[ 14  -6   1  17  -1   4  63 -13   0   2] : lam
[ 59   0  18  -6  -5   7  36  19 -29 -38] : rud
[-17  -1 -10   0   0   3  19 -16   8   9] : gifo
[ 25  27   8  10  -3   3  39   2  -8 -17] : Lav
[ 8  1  0  0 -1  7 36 -6 -3 -6] : Gume
[ 78  40  30 -14 -15 -10 -38  55 -45 -63] : kibak
[ 81  -5  26  -9 -11  10  22  37 -45 -51] : Kog
[ -5  11  -1  -6   0  -3 -20   2   1  -2] : faza
[ -1  -3  -6   8  -2   4  44 -16   4   5] : fufa
gone gifo: [  0 -17 -10   9 -16  19   8   0   3] -> [-1]
asked: [ 8  0  0  0 -4  5 36 -6 -3 -4] -> Gume

[ 45   7  15  -4  -7   0  -2  25 -25 -30   7] -> batid
[ 39  -1  15 -15  -4   8  14  21 -24 -35   2] -> fufa
[ 71  -8  25 -12 -10   5   8  38 -41 -47  23] -> Kog
[ 6 -6 -1  8 -1 30 29 -6  0  2 12] -> lam
[ 6 -4  0  6 -1  2 24 -5  0  1 11] -> kibak
[  0  13   1   1   0  -2  -7   2   0  -4 -12] -> lep
[ 32  30  13  -5  -6  -4 -18  24 -18 -29 -15] -> kap
[  6  20   4   3  -1  -2  -3   6  -3  -9 -13] -> faza
[45  7 15 -4 -7  0 -2 -2  1  2 -1] -> Gume
gone lam: [ 6  2 -6  8 30 12 -1 -1  0 -6] -> [29]
gone lam: [-6 -6  6  2 12 -1 -1 30  8  0] -> [29]

[-13  30 -60 -60 -15 -57 -52  68  56  39 -69 -23  46 -28 -46  30 -56  42
  24  26  -5 -22] : faza
[ 43  42  67  54 -33  -4   5 -35 -70 -33 -68  71  -9 -56 -22  -3  41 -15
 -21 -27 -36  -7] : rud
[ 64   2   5  18  23  27 -38  55   2 -39  10  25 -65 -30 -63 -59  29  38
  30  16 -62  -6] : kibak
[-51 -13 -49 -24  64 -21 -24 -63  15  17  -2 -20  19  62   1 -30 -59 -51
 -53  -2 -58  46] : lam
[-63  20  41  -4 -49 -21  17  39   7 -18  53  22 -43 -16  38  24 -12  54
 -31  55  67 -27] : fufa
[-59 -52  69 -30  49  -5 -31  25  52  36 -56  33 -64 -23 -63   6 -21 -26
   4 -52 -15 -30] : Kog
[  4  23 -39  21  62  26   2 -48 -66 -45 -24  53  -4   8 -18  26  48 -56
  -8 -30  10 -55] : Gume
[-33  62 -60 -13  50 -55  15  69  63 -12  33  54  52  24 -72 -57  69 -13
 -25 -40   8  67] : kap
asked: [  4  24 -38  21  62  26   1 -49 -67 -44 -23  53  -6   7 -20  25  47 -56
  -8 -30   9 -56] -> Gume
gone fufa: [ 41  22  55 -18   7 -27  67 -21  38  39 -63  20 -49  -4 -16  17 -12  24
 -31  53 -43] -> [54]
asked: [-34  61 -61 -13  50 -54  14  70  64 -12  33  53  52  24 -72 -56  69 -13
 -25 -40  10  68] -> kap
asked: [-14  29 -61 -58 -16 -57 -50  69  56  38 -68 -23  47 -28 -46  29 -54  43
  24  26  -4 -21] -> faza
asked: [-59 -52  69 -30  49  -5 -32  25  53  36 -56  32 -64 -23 -63   6 -21 -26
   4 -52 -14 -29] -> Kog

[ 29   8  -3 -43  -7  -3   6  -5  -4 -38 -19 -25  21  27  12  27  21 -10
   0 -57  -8 -17  22  20 -55 -14  46   3  12  14  19  -3 -18  28   6  21
  68 -13  -9 -33  45  -1   8 -31  -6 -33  -6 -17   5   7 -20] = kap
[-45 -31  34  26 -26 -25 -22 -26 -11  12 -33  -4  15 -47  34 -20   5   6
  42   4  23  28 -25 -15  14 -41  10  19  -5 -26 -26   9 -28   8 -46  10
  43   2  -5 -26  27  11  13  17 -22 -45 -12  19 -30  -9  -9] = Kog
[-45 -31  34  26 -26 -25 -22 -26 -11  12 -33  -4  15 -47  34 -20   5   6
  42   4  23  28 -25 -15  14 -41  10  19  -5 -26 -26   0   9 -33  -3 -32
 -29 -35 -37  22 -13  21  14 -17 -36 -56 -18   1  -1   9 -19] = rud
gone kap: [-19  -3  -3 -10  -9 -18  68  27  19   6   6  12 -57   8   8 -20  21 -38
 -33  29  -4  -8  28  -5  21   3  46 -31  45   0  -7 -13  -3 -33  27  14
  -6  22 -25 -17  -1 -43 -14  12  -6   7  21 -55   5 -17] -> [20]
asked: [-45 -31  34  26 -27 -24 -22 -25 -12  12 -33  -3  15 -47  35 -21   4   6
  42   3  22  29 -25 -14  14 -41  10  20  -5 -27 -25   0   9 -34  -3 -33
 -28 -35 -37  21 -13  21  13 -18 -36 -57 -18   0  -1   9 -19] -> rud
gone rud: [ 14   9  10 -26   9 -26 -33  -3 -33  23   1   4 -19  34 -26 -25  12 -17
 -13 -45  14  42  22  -5 -20 -47 -22  15 -35  19  28 -26 -29  -4   6  21
 -11 -25 -31   0  34 -37  -1 -41 -32   5 -15 -56  26 -18] -> [-36]
gone Kog: [ 27  19  42  15 -26   6   2 -46 -26   9 -11  10  17 -25  -9 -25  -4  -5
   8 -20  19 -30  26 -33 -45 -26  11 -28 -45  -9 -41   5  14  28  34 -31
  34 -26  -5 -22 -15 -47 -26  10   4  13 -22  43  12 -12] -> [23]

[-21 -21  43 -52  21 -57 -74] : Gume
[-39 -69 -42 -49 -75 -40   0] : Kog
[-74 -29 -50  45  39  -2  45] : faza
[-21 -21  43  -4  21 -57 -74] : rud
gone Kog: [-69 -49 -39 -42   0 -75] -> [-40]
asked: [-21 -21  43 -52  20 -57 -73] -> Gume
asked: [-74 -30 -50  46  39  -2  45] -> faza
asked: [-41 -68 -42 -50 -74 -41  -1] -> Kog

